128 stands for zero in the data rows.
Here are some points:
tensor([116, 191, 110, 108, 171, 139, 101, 50, 134, 198, 118, 149, 107,
        95, 105, 129])
tensor([93, 213, 77, 112, 80, 182, 172, 117, 168, 80, 142, 113, 164,
        156, 116, 30])
tensor([94, 167, 45, 64, 110, 168, 153, 90, 93, 51, 130, 96, 154,
        178, 147, 55])
tensor([97, 129, 144, 176, 154, 159, 146, 173, 116, 211, 163, 103, 159,
        74, 127, 167])
tensor([87, 158, 119, 108, 92, 126, 103, 108, 158, 141, 131, 156, 92,
        88, 138, 112])
tensor([66, 146, 143, 132, 124, 135, 135, 143, 83, 202, 161, 95, 111,
        73, 144, 152])
tensor([197, 150, 204, 137, 145, 105, 58, 124, 110, 185, 113, 179, 97,
        108, 145, 192])
tensor([108, 150, 137, 142, 121, 176, 161, 124, 162, 155, 107, 180, 140,
        102, 114, 164])
tensor([116, 91, 164, 146, 121, 153, 130, 130, 112, 171, 97, 126, 126,
        72, 139, 154])
tensor([83, 113, 118, 128, 87, 184, 128, 93, 100, 133, 165, 127, 143,
        159, 120, 115])
tensor([102, 204, 113, 172, 111, 128, 136, 130, 88, 140, 127, 109, 158,
        64, 119, 138])
tensor([159, 136, 158, 105, 134, 111, 77, 76, 181, 118, 126, 172, 109,
        158, 105, 162])
tensor([131, 90, 171, 125, 152, 129, 123, 115, 139, 94, 151, 104, 144,
        125, 94, 145])
tensor([131, 98, 158, 99, 145, 98, 162, 197, 147, 80, 132, 125, 138,
        195, 125, 149])
12 more points follow, each with its number after it:
tensor([136, 91, 174, 116, 159, 127, 142, 133, 118, 132, 109, 182, 95,
        161, 115, 120]) 0
tensor([124, 128, 119, 147, 152, 123, 80, 143, 113, 177, 122, 129, 148,
        97, 87, 178]) 1
tensor([116, 82, 166, 132, 149, 174, 122, 165, 125, 81, 99, 116, 163,
        160, 156, 126]) 2
tensor([114, 137, 138, 117, 135, 137, 173, 127, 135, 97, 90, 136, 118,
        198, 108, 56]) 3
tensor([174, 117, 180, 99, 141, 74, 36, 85, 154, 186, 124, 177, 118,
        86, 97, 169]) 4
tensor([114, 101, 122, 137, 164, 150, 81, 211, 85, 154, 145, 83, 119,
        59, 83, 137]) 5
tensor([123, 139, 167, 108, 177, 133, 126, 156, 142, 168, 133, 85, 140,
        46, 111, 155]) 6
tensor([102, 173, 135, 127, 95, 136, 127, 109, 175, 151, 127, 147, 106,
        123, 125, 104]) 7
tensor([105, 113, 140, 130, 130, 178, 156, 138, 99, 100, 123, 88, 152,
        126, 156, 147]) 8
tensor([107, 96, 121, 191, 144, 178, 140, 138, 105, 120, 145, 101, 146,
        153, 128, 103]) 9
tensor([149, 159, 159, 135, 125, 90, 69, 63, 149, 224, 172, 159, 85,
        5, 99, 133]) 10
tensor([140, 99, 208, 173, 144, 114, 169, 156, 129, 79, 158, 126, 159,
        127, 108, 182]) 11
Which three of these numbered points are nearest to each point below, looking only along the 3 directions in which the first points spread most? Their numbers follow each, nearest first.
tensor([148, 58, 140, 172, 139, 103, 118, 190, 102, 139, 191, 61, 100,
        36, 135, 166]) > 5 6 11
tensor([177, 150, 125, 104, 144, 133, 53, 97, 141, 169, 91, 153, 75,
        153, 100, 166]) > 4 0 7
tensor([161, 97, 144, 118, 124, 113, 109, 154, 83, 150, 139, 85, 118,
        133, 135, 185]) > 11 6 0
tensor([95, 160, 154, 109, 126, 91, 93, 119, 121, 195, 94, 126, 84,
        107, 115, 137]) > 1 7 6
tensor([94, 90, 124, 119, 103, 130, 122, 128, 113, 124, 119, 146, 158,
        118, 117, 125]) > 8 9 2
tensor([132, 100, 162, 97, 183, 136, 97, 64, 157, 175, 127, 141, 62,
        112, 96, 156]) > 4 1 0
tensor([87, 143, 98, 150, 104, 138, 168, 136, 122, 141, 144, 93, 156,
        174, 132, 138]) > 9 8 2
tensor([138, 216, 103, 83, 92, 128, 36, 84, 156, 174, 147, 186, 108,
        22, 97, 144]) > 10 7 4
tensor([141, 158, 90, 89, 110, 101, 154, 113, 165, 105, 64, 186, 147,
        255, 109, 53]) > 3 7 0
tensor([127, 138, 137, 91, 131, 157, 117, 78, 102, 131, 142, 177, 176,
        116, 89, 94]) > 7 3 0
tensor([121, 154, 123, 165, 148, 124, 123, 172, 132, 115, 166, 123, 111,
        122, 132, 152]) > 8 9 6
tensor([85, 134, 49, 115, 105, 98, 158, 156, 91, 37, 77, 107, 119,
        228, 106, 68]) > 3 2 9
